0: array([-0.66,  0.71,  1.60,  1.40,  0.04, -0.69,  0.83,  0.62,  2.27,  3.29,  2.00,  0.59, -0.03, -0.83, -1.24, -1.74, -1.06,  1.39, -0.45,  0.75, -0.76, -0.82,  0.36,  1.99,  1.08,  1.15,  1.39, -1.49,  0.49,  1.22,  1.04,  0.27])
1: array([-0.28, -0.88, -3.37, -0.46, -1.26,  1.83, -1.59,  0.50, -2.53, -1.28, -1.92, -2.19, -1.51,  0.02,  1.44,  1.76,  0.92, -0.85,  0.53,  0.49, -0.40, -0.87, -0.85, -2.73, -1.72, -0.70, -2.71,  3.18, -0.54, -2.35, -1.66, -0.48])
2: array([ 0.66,  0.16,  0.83, -0.97,  0.86,  0.88,  0.08, -1.34, -0.65,  0.86,  1.56,  0.16, -0.07, -1.59,  0.78, -0.28,  0.40,  0.37,  1.49,  0.32, -1.24,  1.51,  0.64, -0.76, -0.49,  0.38,  1.34, -0.89,  0.40,  0.43,  1.68, -0.94])
3: array([ 0.03,  0.42,  0.00,  1.39, -0.23, -1.26, -0.46,  0.26,  0.22,  0.50,  1.41,  2.33,  0.44, -0.19, -1.20,  0.25, -1.58, -0.22, -0.37, -0.23, -0.04,  1.65, -0.60,  2.09,  1.68,  0.28,  1.47, -0.53, -0.47,  0.29, -1.76,  0.21])
4: array([-0.21,  0.14,  0.25,  1.04,  0.99, -0.14,  0.99, -0.55,  0.48,  1.82,  2.03,  0.58,  0.62, -1.66, -0.18,  0.01, -2.43,  0.20,  1.00,  0.24, -2.17,  2.02,  0.15,  1.49,  1.63, -0.12,  1.71, -1.39,  0.93,  1.32, -1.77, -0.07])
5: array([-0.76,  0.14,  0.16, -0.24, -0.23, -0.71,  0.92,  0.18,  1.80,  1.52, -0.75,  1.38,  0.44,  0.33, -0.87, -0.36, -0.29, -0.59, -0.64,  1.98, -0.58, -0.44, -1.20,  0.73,  1.26, -0.09,  0.00, -0.54,  0.75,  0.25,  0.69, -0.60])
6: array([ 0.05, -1.04, -0.05,  1.47, -1.98, -0.18,  0.40,  0.66,  0.81, -0.22,  0.45, -0.55,  0.76,  2.04, -1.05,  0.65, -2.46, -0.41, -1.91,  0.24,  0.02, -1.36, -0.58, -1.09,  0.24, -0.22,  0.51,  1.78,  0.46,  0.57, -0.66,  0.94])
7: array([ 0.22, -0.96, -0.03, -2.36,  1.40,  0.25, -0.21, -0.61, -0.54, -1.06, -1.11, -0.60,  1.79, -1.84,  2.49, -0.59,  1.55, -0.81,  1.19, -0.94, -0.37,  1.34,  0.44, -2.10, -1.15,  0.42, -1.03,  0.04, -1.17, -0.80, -0.55, -0.25])
8: array([ 0.17, -0.67,  0.18, -0.31,  0.46,  0.65,  0.16, -0.66, -0.80, -1.85, -1.12, -2.09,  0.22,  0.90,  0.46,  0.81,  0.77,  0.67,  0.03, -0.65,  0.21, -0.89,  1.64, -2.49, -2.79, -0.54, -1.03,  0.85, -0.66,  0.56, -0.35,  0.84])
9: array([-1.53, -0.24, -1.12,  0.02,  0.11,  0.07, -0.86,  0.50, -0.32,  0.09,  1.08,  0.49,  0.79,  1.05, -0.78,  1.15, -0.08, -0.65, -0.11,  0.24, -1.24, -1.48, -0.61, -0.40, -1.34, -0.23, -0.87,  0.71, -0.17,  0.17,  0.02,  0.37])
10: array([-0.82, -0.53, -4.48, -0.09, -2.08,  1.26, -1.06,  1.70, -1.21, -1.14, -4.37, -2.51, -1.44,  2.83, -0.83,  1.87,  2.01, -1.47, -1.44,  0.78,  1.43, -3.35, -0.94, -2.78, -2.74, -1.37, -3.50,  5.82, -1.22, -2.41, -0.12, -0.82])
11: array([ 1.92,  0.80,  0.32, -0.40,  1.02, -0.91, -1.75, -1.72, -0.43, -1.04,  1.96,  0.94,  0.66, -0.57,  3.38,  1.95,  0.60, -2.16, -1.43, -1.44,  2.03,  2.37,  0.18,  1.35,  1.34,  0.74,  0.70, -0.90,  0.29,  1.13,  0.03,  1.60])
12: array([-0.58,  0.38,  0.46, -0.05, -0.61,  0.22,  0.65,  0.95,  1.35,  2.67, -0.73,  0.92,  0.28, -0.60, -1.06, -0.50, -1.07,  0.37,  1.13,  0.94, -1.15, -0.39, -0.54,  0.29,  1.17,  0.86,  1.04, -0.42,  0.55, -0.96,  0.80, -0.86])
13: array([ 0.03,  0.27,  0.47,  1.13,  0.34, -0.03,  0.51, -0.05,  1.97,  0.83,  1.79,  0.99,  0.02, -0.87, -0.36, -1.13, -1.42, -0.74,  0.52, -0.38, -0.43,  0.95, -0.24,  0.59,  1.80, -1.01,  0.87, -1.62,  0.65,  1.35, -0.23, -0.77])
14: array([-0.35,  0.43,  0.30,  0.08,  0.17,  0.01,  0.86,  0.73,  0.90,  3.82,  0.85, -0.29, -0.60, -1.38, -1.87, -1.25, -2.12,  2.34,  0.90,  1.19, -1.00, -0.82,  0.84, -0.10,  0.02,  1.31,  2.13, -1.73,  0.51,  0.99,  0.04,  0.38])
15: array([ 0.03, -0.20,  1.88, -1.06,  1.14,  0.37, -0.08, -1.13, -1.91, -2.78, -0.27, -1.31,  0.65,  0.06,  1.60,  0.85,  0.81,  0.60,  0.07, -0.41,  0.16, -1.13,  0.27, -2.48, -1.77, -0.38,  0.38,  0.25, -0.33,  2.20, -0.33,  1.55])
16: array([-0.09,  0.63, -0.99, -0.34,  0.67, -0.91,  0.72, -0.56,  0.36, -0.66,  1.11, -0.48,  0.05,  0.71,  0.92, -0.53,  0.37,  0.04, -0.87,  0.20, -1.62, -0.20,  1.00, -0.50, -1.72, -1.25,  0.47,  1.04,  0.05,  0.59,  0.79,  0.19])

array([-0.09, -0.96,  1.06, -0.40, -0.93,  0.13, -0.04,  0.80,  1.46,  0.54, -1.42,  0.60, -0.75,  1.10, -0.72,  0.55,  0.65,  1.51, -0.30,  1.08,  0.63, -0.79, -0.27, -0.65,  0.25,  0.42, -0.62,  0.01,  0.30, -0.32,  0.50, -0.60]) : 5
array([-0.95, -0.20,  0.81,  1.54, -0.22, -0.76,  0.53,  0.39,  1.22, -0.39,  2.07,  1.70, -0.36, -0.74, -1.83, -2.06, -0.81, -0.74,  1.65, -0.41, -0.77,  2.58,  0.38,  0.91,  1.49, -0.08,  1.47, -1.49,  0.16,  0.11,  0.22, -0.42]) : 13
array([ 0.92, -0.43,  0.20, -1.37,  1.08,  0.86, -0.42, -0.90, -0.31, -0.93, -0.26, -0.58,  0.59, -1.00,  1.61, -0.56,  2.19,  0.39,  1.66, -0.83,  0.39, -0.13,  0.92, -1.65, -2.48,  0.79, -0.53, -0.54, -0.26,  0.19,  0.24, -0.71]) : 7
array([-0.93,  0.85, -1.01,  0.03, -0.01, -2.14, -0.41,  1.42, -1.27,  0.77, -2.11, -0.97,  0.72,  0.39, -1.30,  0.61,  0.04,  0.63,  0.70, -0.73, -0.33, -1.55,  1.11,  0.19, -0.99, -0.63,  0.24,  1.24, -0.97, -1.64, -0.94,  0.79]) : 9
array([ 0.21,  1.02, -0.42,  0.26,  0.24, -1.50,  0.00,  0.38, -0.76,  0.13,  0.07, -0.84,  0.06,  0.09,  0.17,  0.79,  0.45,  0.86, -0.53, -0.51, -0.18, -0.39,  0.71,  0.50, -0.92, -0.40,  0.19,  1.49,  0.43, -0.73, -0.80,  0.74]) : 16
array([-0.91,  0.09,  0.02,  0.22, -0.56,  1.22,  0.84,  0.46,  0.53,  2.92, -1.65, -1.16,  0.08,  0.12, -0.71, -0.52, -0.60, -0.05,  0.93,  0.66, -0.09, -1.25,  0.44, -1.12, -0.18, -0.19, -0.61,  0.73, -0.34, -1.35,  0.19,  0.01]) : 12
array([ 0.54,  0.83,  1.20, -0.48,  0.59,  1.26,  0.51,  0.69,  0.67,  1.29, -0.31, -0.48, -1.10, -0.27,  0.69, -1.13,  0.19,  0.91,  0.17,  0.01,  0.65,  0.10,  1.01, -0.65, -0.15,  0.50,  0.64, -1.23,  0.33, -0.07,  1.79, -0.23]) : 2
array([ 1.11, -0.21,  1.97, -0.30,  0.63, -0.51,  0.00, -0.50, -1.00, -1.46,  1.20,  0.18, -0.32, -0.06,  0.93,  0.84, -0.62,  0.70, -0.26, -0.05,  0.59,  0.54,  0.50,  0.04,  1.21,  0.28,  0.72,  0.00,  0.47,  1.45, -0.48, -0.14]) : 2
array([ 0.11,  0.11,  1.47,  0.35,  0.38,  0.17,  0.54, -0.29,  1.05,  0.05, -1.14,  0.16,  0.53, -0.12,  0.70, -0.76,  0.11,  0.10, -1.65,  0.90,  1.21, -0.81, -0.88,  1.13,  0.03,  0.76, -0.13, -1.17, -0.32,  0.42,  1.41,  0.42]) : 5
array([-0.60, -0.85, -0.70, -0.27, -1.57,  0.84, -0.29, -0.18,  0.07,  0.99, -1.79, -0.79, -1.42,  0.46, -0.96, -0.65,  1.12,  0.33,  1.29,  0.26,  0.40, -0.68,  0.67, -1.84, -1.54, -0.54, -1.06,  0.80, -0.24, -2.06, -0.29,  0.31]) : 8
array([-0.80, -0.20, -0.84, -1.14, -0.84,  0.68, -0.19, -0.82,  1.22,  0.00, -2.67, -0.05,  2.09,  0.31, -0.64,  0.05,  0.67, -1.17,  0.25,  0.38,  0.33, -0.51, -0.98,  0.01, -1.52,  0.86, -1.41,  1.78, -0.84, -1.11,  0.56, -0.22]) : 9
array([-0.65, -0.86,  0.68, -0.23, -0.33, -0.09,  0.28, -0.26,  1.02,  1.25,  0.49,  0.73,  0.52, -1.53, -1.18, -1.04,  0.13,  0.00,  1.39,  0.66, -1.49,  0.09,  0.05, -0.45, -0.11,  0.87,  0.50, -0.86, -0.17, -0.45, -0.36, -0.24]) : 12
array([ 0.87, -1.20,  2.61, -0.18, -0.18, -0.98, -0.24, -0.19, -0.08, -0.28,  1.52,  1.49, -0.39, -0.76,  0.24,  0.21, -1.47,  0.70, -0.51,  1.04,  1.27,  0.98, -0.54,  1.04,  2.00,  0.56,  1.34, -0.93,  0.13,  1.30, -0.55, -0.29]) : 3
array([-0.12,  0.36, -1.09,  0.62, -1.21, -0.16,  0.45,  1.51, -0.12, -0.09, -1.32, -0.30, -1.28,  2.04, -0.60, -0.36,  0.47,  0.42, -0.17, -0.03,  0.86, -0.76,  0.28, -0.24, -0.57, -0.88, -1.45,  0.44,  0.67, -1.79,  0.43, -1.13]) : 9
array([ 0.85,  0.02,  0.50, -0.21,  0.79, -0.25,  0.99,  0.64,  0.69,  0.60, -0.67, -0.42,  0.87,  0.58, -0.14,  0.42, -0.65,  0.30, -1.31,  1.33, -0.83, -0.35, -0.32,  1.07, -1.00,  0.49, -0.35,  0.21,  0.62,  0.33,  0.10, -0.57]) : 5
array([ 0.15,  0.39,  1.09, -0.06, -0.23,  1.62, -0.10,  0.04, -0.45, -0.91, -0.12, -0.49, -0.86,  0.22,  1.19, -0.24,  1.59,  0.44,  2.06,  0.00,  1.56,  0.75,  0.42, -1.78,  0.15, -1.56, -0.57,  1.15, -0.35, -1.62, -0.32, -0.48]) : 8
array([-0.35, -0.37, -0.53, -0.89,  0.01, -0.14, -0.11,  0.92,  1.35,  1.39, -0.86,  0.71,  0.95,  0.51, -1.07, -0.33,  0.62,  0.00, -0.27, -0.31,  0.02, -0.53, -1.07,  1.25,  0.45,  1.41, -0.78,  0.68, -0.11, -0.11,  0.61, -0.86]) : 5
array([-0.57, -0.95, -2.15, -0.22, -1.50,  0.66, -0.72, -0.99,  0.00, -3.31, -0.54,  1.06, -0.29,  1.41,  0.21, -0.48,  0.53, -3.55, -0.05, -0.99,  1.08,  1.61, -1.68,  0.25,  2.31, -0.72, -1.39,  0.12, -0.05, -0.21,  0.19, -0.59]) : 9
array([ 1.67,  0.19,  2.74, -0.49,  2.62,  0.88,  0.42, -1.38, -0.50, -1.93,  1.92,  0.02, -0.44, -1.21,  2.03, -1.73,  0.41, -0.57,  1.07, -1.39,  0.62,  3.07,  0.59,  0.24,  1.12,  0.20,  1.55, -3.67,  0.68,  2.42,  1.77, -0.40]) : 2
array([ 0.69, -0.56,  1.91, -0.81,  0.30,  0.34, -0.37,  0.54,  0.62, -1.46, -0.45, -1.19, -0.92,  0.97,  0.95, -1.01,  1.83,  1.41, -1.32, -0.02,  2.85, -1.07,  0.87, -1.78, -1.46,  0.59, -1.35, -0.79,  0.34, -0.10,  2.34,  0.43]) : 8
array([-0.62,  0.34,  0.24,  0.54, -1.06, -0.49,  1.09,  0.67,  1.38,  1.94, -1.12,  1.33,  0.35,  1.22, -1.49, -1.00, -0.64,  0.55, -0.87,  0.53, -0.61, -0.75, -0.15,  0.83,  0.75,  0.29, -0.50,  0.22,  0.01, -0.65,  0.90, -0.22]) : 5
array([ 0.07,  0.10,  1.10,  0.32,  0.00,  0.01,  0.05,  0.10,  0.66, -0.40, -0.69,  0.23, -0.20,  0.92,  0.05, -0.79,  1.60,  0.46, -0.83, -0.58,  1.60, -0.86,  0.11,  0.25,  0.21,  0.70, -0.75, -0.91,  0.63,  0.26,  2.37, -0.11]) : 5
array([-0.36,  0.42, -0.37, -1.10,  0.72,  1.42,  0.21,  0.73,  0.42,  1.57, -0.30, -1.47, -0.72, -0.76, -1.46, -0.74,  0.25,  0.96,  2.39,  0.17, -0.85, -0.29,  0.75,  0.00, -0.45,  0.42,  1.14,  0.19, -0.44, -0.89, -0.62, -0.10]) : 12
